In the rows, 100 means zero.
name the system of each run
U, path 1 (11 x 18)
86, 106, 72, 107, 100, 105, 103, 102, 100, 88, 108, 77, 94, 120, 71, 114, 102, 112
94, 95, 107, 93, 113, 120, 101, 108, 92, 99, 78, 75, 96, 129, 102, 91, 109, 81
116, 86, 101, 85, 106, 102, 69, 113, 105, 113, 103, 96, 116, 114, 90, 113, 119, 111
96, 90, 107, 129, 103, 100, 97, 107, 124, 117, 105, 99, 77, 110, 79, 117, 98, 91
105, 102, 110, 109, 102, 103, 92, 91, 88, 126, 65, 88, 77, 91, 104, 95, 117, 112
101, 81, 104, 86, 96, 90, 80, 97, 106, 82, 84, 97, 82, 90, 76, 106, 89, 129
107, 78, 142, 100, 103, 112, 105, 84, 111, 83, 98, 103, 86, 99, 104, 109, 97, 76
112, 104, 118, 111, 97, 93, 87, 66, 93, 117, 104, 98, 122, 84, 101, 120, 114, 110
82, 109, 86, 130, 94, 96, 101, 78, 91, 87, 89, 97, 85, 102, 79, 124, 76, 111
96, 90, 97, 94, 98, 128, 95, 79, 82, 79, 66, 79, 95, 105, 126, 94, 98, 92
111, 76, 105, 89, 93, 99, 66, 93, 113, 84, 103, 98, 145, 111, 101, 107, 86, 106
J, path 2 (11 x 18)
114, 104, 113, 108, 115, 97, 133, 68, 96, 116, 91, 117, 73, 77, 114, 113, 118, 117
80, 106, 70, 81, 111, 92, 120, 64, 92, 84, 95, 75, 88, 92, 79, 108, 104, 115
90, 85, 100, 72, 114, 110, 91, 91, 83, 63, 82, 101, 107, 123, 103, 112, 81, 73
123, 87, 101, 86, 104, 104, 83, 101, 105, 113, 125, 126, 128, 102, 123, 120, 115, 71
96, 119, 76, 141, 88, 95, 110, 96, 112, 140, 109, 100, 90, 101, 88, 118, 106, 79
72, 127, 76, 104, 97, 102, 90, 107, 59, 108, 67, 88, 71, 86, 101, 81, 97, 109
94, 86, 83, 69, 94, 95, 59, 120, 94, 68, 103, 92, 130, 104, 96, 83, 85, 129
126, 72, 129, 125, 84, 112, 88, 117, 138, 89, 112, 122, 124, 120, 118, 103, 81, 85
123, 116, 115, 135, 96, 91, 131, 86, 112, 149, 102, 122, 94, 70, 125, 95, 122, 109
80, 131, 61, 103, 91, 84, 132, 82, 90, 98, 79, 75, 69, 84, 67, 94, 103, 142
85, 84, 103, 56, 100, 116, 91, 102, 76, 32, 74, 82, 101, 112, 104, 80, 75, 99
T, path 3 (11 x 18)
95, 96, 63, 97, 76, 104, 111, 105, 123, 73, 124, 92, 103, 105, 84, 107, 87, 90
107, 121, 123, 104, 83, 118, 112, 106, 76, 91, 93, 92, 122, 108, 121, 76, 106, 79
128, 110, 82, 101, 84, 95, 99, 114, 100, 108, 115, 105, 115, 107, 83, 113, 120, 142
80, 107, 82, 115, 87, 114, 120, 123, 113, 81, 110, 85, 76, 111, 91, 81, 89, 84
117, 108, 123, 84, 99, 108, 101, 113, 85, 106, 83, 84, 115, 103, 111, 67, 127, 121
121, 88, 94, 96, 97, 95, 118, 115, 129, 90, 113, 103, 90, 121, 66, 116, 106, 128
88, 111, 123, 116, 101, 119, 131, 102, 102, 101, 96, 78, 67, 102, 99, 83, 111, 76
109, 109, 108, 90, 109, 83, 98, 90, 92, 122, 78, 78, 108, 102, 74, 95, 124, 141
87, 85, 94, 87, 109, 102, 110, 109, 107, 72, 97, 91, 61, 120, 61, 119, 93, 94
98, 93, 142, 94, 111, 122, 94, 81, 91, 106, 94, 67, 95, 98, 108, 93, 129, 80
108, 92, 108, 118, 113, 86, 86, 85, 108, 114, 89, 96, 108, 124, 63, 135, 102, 127
B, path 4 (11 x 18)
68, 111, 99, 88, 99, 103, 102, 63, 74, 65, 98, 72, 88, 73, 93, 96, 94, 107
85, 107, 68, 82, 96, 84, 86, 83, 84, 65, 109, 101, 139, 100, 88, 109, 73, 116
95, 108, 98, 112, 107, 116, 101, 83, 66, 70, 120, 127, 121, 105, 125, 129, 83, 83
95, 115, 58, 123, 104, 113, 93, 71, 86, 125, 113, 99, 119, 86, 135, 115, 115, 103
91, 107, 45, 121, 119, 97, 110, 109, 95, 114, 76, 130, 91, 108, 129, 100, 79, 120
112, 81, 82, 69, 116, 117, 101, 107, 95, 98, 78, 127, 89, 90, 159, 81, 105, 91
134, 81, 91, 85, 88, 77, 101, 97, 143, 129, 101, 134, 125, 81, 122, 96, 100, 86
113, 109, 123, 129, 85, 85, 143, 94, 122, 120, 91, 135, 68, 77, 105, 97, 90, 72
99, 120, 86, 86, 70, 92, 129, 91, 104, 113, 79, 78, 67, 57, 98, 63, 114, 97
107, 112, 85, 67, 65, 72, 117, 132, 107, 71, 87, 113, 110, 98, 73, 67, 70, 99
122, 115, 142, 78, 67, 110, 116, 116, 81, 70, 131, 114, 123, 93, 101, 90, 103, 55
V, path 5 (11 x 18)
105, 104, 118, 150, 90, 112, 131, 95, 110, 77, 104, 119, 94, 97, 126, 93, 79, 125
122, 104, 78, 76, 108, 97, 128, 83, 99, 106, 83, 106, 123, 90, 139, 77, 119, 135
116, 88, 90, 98, 94, 94, 130, 109, 139, 67, 119, 104, 122, 129, 83, 103, 84, 120
121, 104, 122, 93, 114, 121, 155, 100, 91, 91, 76, 110, 82, 123, 123, 89, 115, 83
123, 105, 88, 58, 106, 76, 113, 124, 116, 121, 105, 102, 136, 117, 83, 83, 122, 98
100, 119, 113, 117, 86, 104, 130, 140, 96, 81, 111, 107, 77, 130, 60, 102, 89, 90
100, 119, 115, 61, 113, 108, 107, 119, 63, 105, 85, 87, 90, 92, 109, 64, 131, 95
97, 95, 122, 83, 107, 79, 73, 138, 108, 89, 135, 102, 123, 110, 59, 96, 96, 119
93, 110, 139, 127, 117, 118, 112, 119, 78, 101, 105, 107, 49, 96, 97, 102, 116, 112
82, 105, 95, 75, 128, 76, 82, 101, 96, 132, 95, 73, 108, 84, 89, 73, 128, 139
75, 88, 107, 118, 120, 96, 87, 108, 100, 71, 108, 96, 74, 118, 56, 126, 78, 132
B, path 6 (11 x 18)
86, 95, 84, 119, 108, 116, 97, 100, 101, 115, 101, 96, 46, 77, 114, 102, 115, 111
82, 84, 78, 84, 112, 81, 87, 110, 122, 103, 75, 93, 104, 93, 111, 60, 80, 121
120, 83, 137, 69, 108, 87, 99, 105, 97, 77, 100, 141, 108, 90, 106, 100, 88, 104
117, 95, 119, 113, 79, 102, 114, 69, 129, 101, 137, 96, 105, 70, 102, 114, 115, 88
77, 131, 90, 137, 97, 78, 134, 80, 103, 116, 83, 88, 93, 95, 81, 90, 82, 111
92, 116, 80, 64, 102, 107, 116, 107, 57, 66, 74, 96, 75, 96, 100, 86, 99, 117
114, 84, 79, 59, 84, 103, 87, 111, 110, 71, 122, 104, 148, 113, 107, 97, 95, 83
113, 116, 128, 133, 101, 95, 110, 95, 95, 120, 125, 132, 133, 112, 104, 125, 96, 60
89, 129, 76, 138, 98, 112, 113, 93, 84, 139, 105, 87, 58, 78, 104, 110, 133, 107
72, 99, 44, 90, 110, 95, 100, 135, 108, 97, 70, 87, 80, 112, 103, 59, 82, 129
119, 74, 129, 39, 119, 100, 86, 132, 90, 72, 94, 133, 125, 109, 125, 78, 94, 85
V, path 7 (11 x 18)
96, 90, 79, 84, 105, 101, 75, 112, 99, 114, 83, 92, 89, 95, 105, 91, 108, 110
92, 81, 107, 107, 94, 94, 78, 109, 119, 92, 92, 101, 84, 98, 84, 99, 79, 101
107, 91, 115, 99, 99, 98, 95, 88, 93, 111, 73, 111, 75, 81, 107, 104, 102, 99
105, 96, 96, 94, 85, 78, 89, 85, 116, 113, 97, 96, 106, 82, 78, 105, 100, 109
97, 107, 110, 117, 85, 101, 107, 76, 90, 83, 91, 94, 88, 94, 84, 117, 87, 97
108, 99, 101, 84, 98, 107, 93, 70, 85, 100, 94, 88, 114, 89, 112, 109, 116, 95
106, 96, 102, 117, 91, 102, 87, 90, 111, 98, 119, 95, 126, 110, 91, 121, 97, 94
104, 112, 93, 128, 96, 120, 105, 88, 85, 109, 90, 98, 99, 108, 122, 108, 107, 93
102, 100, 66, 96, 91, 105, 85, 100, 102, 106, 94, 87, 129, 106, 114, 92, 104, 109
105, 87, 94, 118, 86, 120, 94, 112, 108, 73, 95, 107, 101, 118, 111, 105, 80, 98
123, 89, 102, 94, 94, 113, 101, 103, 104, 111, 79, 110, 101, 96, 136, 85, 111, 94
Y, path 8 (11 x 18)
109, 109, 98, 125, 91, 103, 90, 111, 102, 129, 108, 111, 113, 101, 111, 102, 106, 92
100, 110, 90, 126, 86, 97, 90, 119, 99, 117, 85, 102, 89, 95, 99, 87, 93, 117
105, 92, 93, 94, 86, 103, 93, 118, 103, 83, 83, 106, 94, 95, 113, 77, 85, 118
122, 86, 116, 87, 86, 103, 106, 103, 118, 81, 114, 109, 116, 90, 116, 88, 100, 104
122, 108, 123, 116, 89, 98, 126, 94, 111, 102, 120, 109, 103, 95, 93, 108, 111, 108
101, 123, 95, 112, 91, 98, 126, 99, 85, 102, 93, 92, 76, 96, 77, 101, 112, 123
90, 108, 80, 73, 95, 100, 111, 108, 87, 72, 85, 83, 96, 108, 87, 83, 95, 111
108, 91, 103, 68, 107, 109, 110, 103, 100, 75, 117, 98, 131, 117, 109, 96, 106, 83
113, 108, 117, 109, 112, 105, 109, 101, 103, 120, 134, 100, 121, 114, 96, 117, 127, 92
88, 119, 92, 127, 112, 100, 101, 118, 88, 127, 94, 88, 79, 116, 73, 108, 112, 121
80, 91, 79, 79, 117, 105, 83, 122, 87, 87, 68, 86, 81, 115, 96, 82, 91, 120
Q, path 9 (11 x 18)
130, 96, 111, 71, 89, 117, 75, 143, 75, 85, 105, 104, 103, 117, 88, 103, 123, 118
112, 83, 125, 122, 89, 119, 93, 121, 138, 117, 109, 67, 90, 115, 90, 86, 123, 101
109, 120, 131, 133, 105, 88, 96, 101, 84, 135, 67, 96, 107, 118, 79, 103, 107, 123
105, 108, 96, 90, 96, 108, 106, 119, 73, 84, 72, 87, 60, 105, 76, 94, 113, 151
96, 76, 129, 79, 97, 103, 97, 99, 123, 79, 69, 56, 94, 113, 83, 68, 98, 102
134, 81, 161, 82, 103, 88, 89, 81, 101, 106, 77, 102, 104, 105, 73, 123, 115, 104
111, 101, 110, 118, 86, 113, 110, 75, 95, 101, 95, 79, 49, 95, 62, 139, 127, 117
70, 113, 95, 111, 94, 110, 90, 74, 72, 89, 55, 47, 91, 117, 71, 101, 91, 96
107, 80, 113, 54, 97, 112, 48, 103, 65, 64, 71, 85, 105, 115, 80, 114, 101, 106
121, 49, 128, 99, 87, 131, 55, 97, 130, 93, 108, 76, 78, 104, 91, 129, 124, 92
104, 94, 117, 159, 94, 112, 66, 65, 100, 142, 69, 77, 91, 112, 91, 140, 111, 103
U, path 10 (11 x 18)
111, 92, 93, 100, 120, 101, 116, 112, 120, 121, 90, 105, 106, 124, 111, 91, 111, 100
119, 97, 83, 92, 103, 85, 109, 111, 118, 128, 88, 113, 98, 106, 93, 101, 113, 112
107, 99, 95, 91, 93, 83, 120, 110, 117, 111, 85, 108, 72, 96, 81, 95, 101, 92
111, 103, 114, 73, 91, 88, 108, 100, 96, 107, 87, 105, 87, 81, 91, 90, 110, 86
99, 104, 113, 81, 90, 83, 98, 99, 95, 91, 118, 108, 93, 76, 76, 106, 99, 90
82, 114, 113, 103, 102, 99, 106, 91, 81, 92, 118, 100, 88, 82, 95, 105, 101, 81
77, 113, 94, 95, 113, 100, 89, 90, 72, 91, 110, 89, 105, 86, 102, 98, 103, 109
74, 94, 91, 95, 127, 107, 93, 102, 91, 77, 114, 96, 102, 107, 105, 102, 89, 106
90, 88, 96, 98, 133, 113, 95, 98, 101, 103, 109, 99, 113, 112, 128, 96, 108, 99
97, 94, 80, 108, 127, 89, 97, 101, 113, 122, 103, 109, 116, 110, 108, 104, 101, 117
98, 94, 78, 107, 118, 94, 117, 104, 114, 117, 79, 114, 83, 110, 108, 99, 96, 104
J, path 11 (11 x 18)
92, 89, 111, 118, 92, 95, 45, 88, 107, 136, 93, 73, 95, 95, 68, 124, 110, 85
93, 96, 119, 127, 100, 100, 42, 88, 77, 128, 61, 83, 89, 96, 88, 119, 99, 110
104, 80, 103, 112, 97, 105, 35, 77, 92, 113, 77, 79, 111, 91, 100, 117, 108, 143
110, 73, 107, 135, 92, 111, 58, 66, 115, 112, 62, 80, 119, 114, 113, 119, 92, 125
129, 82, 98, 120, 97, 111, 78, 57, 102, 128, 47, 96, 111, 100, 137, 114, 110, 125
126, 88, 63, 104, 78, 104, 89, 53, 114, 120, 50, 76, 112, 100, 110, 115, 112, 125
125, 86, 79, 93, 68, 115, 90, 62, 101, 99, 30, 76, 112, 114, 115, 102, 98, 90
152, 90, 89, 73, 55, 107, 82, 74, 97, 113, 52, 91, 138, 105, 118, 103, 117, 86
153, 107, 89, 106, 33, 110, 100, 80, 108, 122, 64, 78, 124, 114, 90, 114, 120, 76
138, 129, 104, 103, 37, 118, 102, 86, 72, 120, 47, 65, 112, 105, 96, 90, 127, 82
143, 124, 102, 80, 42, 114, 88, 100, 70, 102, 63, 57, 139, 121, 78, 88, 133, 115
Y, path 12 (11 x 18)
109, 100, 109, 100, 98, 98, 108, 118, 106, 105, 112, 126, 97, 107, 100, 108, 97, 64
94, 116, 110, 104, 96, 91, 92, 110, 89, 123, 113, 99, 89, 73, 95, 91, 117, 103
83, 110, 93, 104, 96, 79, 95, 118, 96, 89, 98, 109, 94, 97, 73, 93, 72, 114
93, 94, 102, 83, 107, 116, 98, 112, 83, 68, 111, 115, 92, 91, 124, 91, 92, 99
99, 96, 108, 96, 108, 89, 99, 89, 117, 98, 138, 100, 130, 84, 106, 95, 105, 114
95, 111, 97, 130, 117, 96, 125, 101, 102, 104, 113, 122, 88, 108, 94, 120, 92, 112
83, 108, 69, 95, 115, 103, 106, 100, 87, 108, 92, 91, 70, 83, 112, 87, 112, 123
87, 87, 75, 75, 112, 79, 107, 103, 127, 88, 97, 102, 116, 104, 97, 80, 78, 103
116, 87, 106, 85, 117, 106, 118, 104, 109, 101, 120, 133, 102, 102, 126, 109, 108, 70
98, 112, 102, 111, 103, 80, 104, 99, 114, 142, 126, 98, 94, 74, 86, 101, 123, 102
76, 117, 85, 111, 107, 76, 112, 121, 93, 103, 82, 115, 69, 102, 69, 96, 73, 104
R, path 13 (11 x 18)
92, 133, 110, 110, 98, 83, 129, 89, 88, 102, 96, 95, 139, 125, 81, 97, 85, 67
105, 141, 92, 104, 79, 102, 113, 120, 67, 106, 109, 90, 104, 119, 63, 112, 118, 88
96, 103, 110, 101, 71, 119, 81, 130, 100, 79, 119, 64, 111, 122, 74, 90, 105, 90
106, 95, 142, 106, 114, 118, 78, 131, 87, 95, 118, 101, 128, 127, 108, 96, 107, 99
123, 95, 115, 121, 111, 104, 93, 114, 118, 128, 126, 99, 112, 113, 93, 113, 130, 133
86, 86, 107, 128, 122, 105, 94, 99, 121, 111, 84, 70, 81, 124, 80, 103, 107, 136
102, 77, 115, 72, 137, 114, 93, 103, 88, 97, 71, 89, 67, 122, 96, 106, 123, 113
124, 60, 124, 64, 116, 96, 99, 87, 133, 100, 104, 103, 94, 101, 92, 119, 119, 86
93, 87, 128, 112, 128, 79, 103, 56, 120, 125, 91, 100, 108, 98, 91, 123, 95, 76
86, 116, 81, 96, 114, 81, 91, 67, 74, 130, 78, 88, 86, 96, 66, 136, 114, 100
87, 85, 84, 77, 81, 106, 65, 88, 86, 74, 87, 76, 71, 95, 64, 128, 94, 83
T, path 14 (11 x 18)
100, 120, 100, 94, 112, 93, 105, 121, 54, 75, 101, 138, 88, 94, 94, 108, 89, 140
80, 85, 81, 81, 116, 114, 103, 96, 117, 77, 147, 83, 100, 77, 122, 85, 113, 112
99, 103, 121, 103, 128, 94, 127, 95, 108, 90, 99, 106, 149, 133, 117, 83, 85, 100
116, 116, 92, 103, 125, 104, 129, 113, 80, 118, 117, 137, 79, 103, 108, 124, 126, 113
65, 108, 60, 97, 121, 81, 114, 101, 126, 127, 117, 77, 100, 90, 97, 75, 105, 94
95, 104, 113, 60, 128, 78, 109, 122, 85, 96, 72, 115, 118, 121, 93, 75, 86, 86
125, 85, 121, 66, 114, 95, 105, 109, 111, 105, 139, 124, 91, 86, 91, 118, 130, 90
72, 110, 117, 131, 110, 73, 120, 88, 133, 121, 129, 93, 113, 92, 79, 94, 85, 74
76, 134, 117, 100, 122, 73, 97, 112, 51, 110, 88, 122, 92, 85, 85, 92, 89, 115
77, 83, 85, 57, 125, 89, 76, 105, 101, 79, 140, 99, 94, 74, 92, 101, 105, 122
82, 81, 138, 96, 134, 101, 108, 93, 117, 72, 126, 104, 134, 115, 116, 91, 78, 74
Q, path 15 (11 x 18)
88, 94, 96, 48, 111, 83, 73, 124, 90, 83, 122, 102, 115, 77, 97, 75, 101, 113
100, 70, 134, 115, 104, 95, 97, 113, 150, 90, 144, 115, 96, 93, 94, 103, 87, 85
83, 118, 121, 139, 135, 92, 114, 73, 87, 140, 110, 114, 92, 82, 115, 116, 111, 102
66, 125, 44, 102, 119, 82, 114, 97, 78, 85, 101, 103, 89, 95, 83, 103, 81, 147
74, 77, 95, 63, 128, 107, 105, 116, 106, 54, 91, 105, 100, 116, 122, 71, 68, 76
120, 64, 121, 58, 133, 81, 89, 86, 136, 123, 124, 123, 126, 84, 118, 107, 123, 81
107, 106, 83, 148, 98, 84, 130, 83, 131, 129, 128, 134, 71, 91, 80, 149, 97, 91
51, 147, 51, 121, 114, 101, 126, 87, 53, 110, 73, 96, 76, 90, 118, 87, 85, 80
77, 96, 51, 30, 102, 75, 73, 123, 90, 65, 100, 107, 134, 87, 103, 64, 71, 103
122, 50, 140, 81, 95, 105, 90, 124, 154, 79, 150, 141, 109, 88, 125, 99, 87, 50
105, 117, 114, 157, 114, 88, 116, 62, 120, 173, 145, 122, 105, 62, 127, 125, 130, 86
R, path 16 (11 x 18)
91, 123, 50, 108, 89, 88, 133, 108, 106, 85, 110, 110, 114, 118, 85, 102, 76, 96
89, 123, 87, 111, 83, 128, 124, 123, 81, 90, 99, 94, 83, 111, 115, 81, 101, 63
110, 107, 83, 73, 90, 97, 99, 140, 109, 100, 119, 98, 138, 111, 109, 65, 108, 89
99, 109, 118, 134, 99, 91, 114, 141, 121, 108, 125, 128, 105, 114, 94, 86, 81, 92
90, 127, 108, 117, 107, 99, 119, 119, 98, 133, 106, 79, 93, 93, 103, 63, 129, 119
86, 96, 95, 77, 116, 83, 110, 137, 113, 81, 108, 90, 88, 114, 67, 75, 95, 137
96, 89, 149, 91, 124, 115, 128, 118, 106, 78, 123, 106, 65, 97, 103, 88, 111, 86
96, 98, 116, 77, 136, 82, 125, 87, 125, 115, 140, 88, 130, 90, 103, 82, 128, 108
64, 108, 92, 120, 141, 78, 128, 98, 112, 99, 125, 103, 83, 115, 61, 122, 85, 108
64, 109, 88, 87, 128, 123, 110, 98, 78, 100, 115, 63, 53, 95, 93, 102, 134, 82
77, 70, 83, 47, 130, 97, 77, 114, 118, 78, 137, 89, 115, 106, 93, 98, 101, 81

runs to name
path 17 (2 x 18)
94, 87, 106, 59, 107, 109, 120, 90, 111, 61, 129, 89, 120, 81, 132, 68, 105, 93
115, 105, 108, 94, 113, 72, 142, 108, 124, 101, 116, 132, 131, 131, 80, 112, 85, 73
 | J
path 18 (2 x 18)
115, 117, 113, 111, 101, 100, 122, 114, 100, 125, 112, 90, 87, 86, 98, 81, 139, 142
81, 106, 104, 98, 112, 98, 124, 103, 106, 84, 85, 61, 84, 117, 68, 77, 104, 134
 | J
path 19 (2 x 18)
91, 88, 99, 82, 115, 120, 114, 100, 91, 65, 93, 80, 64, 115, 85, 105, 110, 113
106, 86, 123, 93, 118, 121, 107, 77, 107, 100, 95, 65, 105, 119, 103, 103, 130, 100
 | T
path 20 (2 x 18)
95, 111, 128, 100, 103, 92, 103, 102, 97, 111, 103, 83, 101, 85, 95, 77, 115, 116
96, 108, 108, 101, 114, 90, 94, 104, 82, 94, 101, 102, 106, 104, 78, 108, 102, 139
 | V
path 21 (2 x 18)
107, 101, 78, 83, 99, 108, 106, 123, 102, 83, 107, 99, 132, 134, 104, 93, 98, 92
116, 107, 117, 101, 114, 109, 103, 111, 87, 118, 112, 115, 122, 122, 109, 116, 117, 73
 | B
path 22 (2 x 18)
103, 99, 75, 105, 98, 108, 116, 111, 102, 84, 91, 108, 87, 109, 108, 94, 92, 123
110, 91, 91, 83, 100, 108, 118, 102, 116, 91, 105, 94, 107, 96, 123, 77, 111, 107
 | Y
path 23 (2 x 18)
103, 95, 88, 99, 126, 92, 110, 116, 107, 103, 98, 122, 102, 111, 107, 96, 96, 125
96, 84, 86, 100, 111, 108, 113, 105, 123, 94, 108, 104, 75, 93, 112, 93, 101, 106
 | J
path 24 (2 x 18)
111, 90, 56, 59, 103, 108, 102, 112, 92, 96, 69, 101, 85, 110, 110, 93, 111, 104
128, 77, 100, 70, 86, 109, 113, 98, 133, 100, 95, 91, 113, 114, 109, 94, 115, 63
 | T
path 25 (2 x 18)
86, 86, 113, 117, 108, 91, 109, 81, 119, 96, 95, 113, 89, 105, 90, 122, 72, 55
91, 122, 89, 90, 108, 94, 95, 76, 71, 136, 89, 88, 108, 83, 105, 103, 126, 78
 | R
path 26 (2 x 18)
106, 107, 127, 92, 90, 95, 118, 91, 102, 86, 104, 86, 110, 100, 83, 92, 104, 102
105, 114, 114, 105, 97, 100, 116, 96, 85, 87, 112, 95, 94, 104, 74, 115, 110, 113
 | T
path 27 (2 x 18)
88, 112, 122, 112, 104, 107, 116, 109, 85, 88, 104, 104, 79, 82, 112, 76, 99, 113
91, 105, 102, 84, 117, 82, 112, 102, 101, 83, 123, 102, 118, 95, 89, 89, 98, 136
 | J
path 28 (2 x 18)
111, 87, 115, 68, 82, 98, 89, 115, 116, 89, 118, 102, 117, 75, 116, 67, 104, 89
121, 101, 132, 128, 81, 88, 107, 96, 128, 111, 136, 117, 119, 83, 99, 106, 101, 96
 | Q
path 29 (2 x 18)
115, 92, 93, 92, 78, 98, 76, 112, 101, 93, 105, 116, 107, 89, 101, 104, 94, 107
103, 96, 111, 128, 86, 102, 90, 93, 105, 102, 95, 109, 106, 86, 119, 93, 87, 106
 | R
path 30 (2 x 18)
101, 87, 91, 104, 114, 109, 95, 103, 117, 117, 115, 110, 100, 78, 146, 80, 113, 112
89, 92, 69, 109, 123, 78, 109, 102, 127, 115, 96, 120, 97, 93, 111, 86, 81, 129
 | R
path 31 (2 x 18)
107, 88, 93, 92, 99, 97, 113, 102, 121, 86, 122, 102, 90, 104, 77, 118, 103, 108
86, 106, 112, 113, 115, 106, 115, 89, 94, 108, 92, 93, 94, 111, 102, 104, 101, 68
 | Q
path 32 (2 x 18)
117, 88, 113, 88, 120, 117, 136, 107, 111, 78, 133, 115, 98, 111, 117, 104, 120, 106
98, 112, 93, 111, 125, 92, 138, 86, 121, 128, 115, 88, 119, 118, 98, 99, 119, 93
 | Q
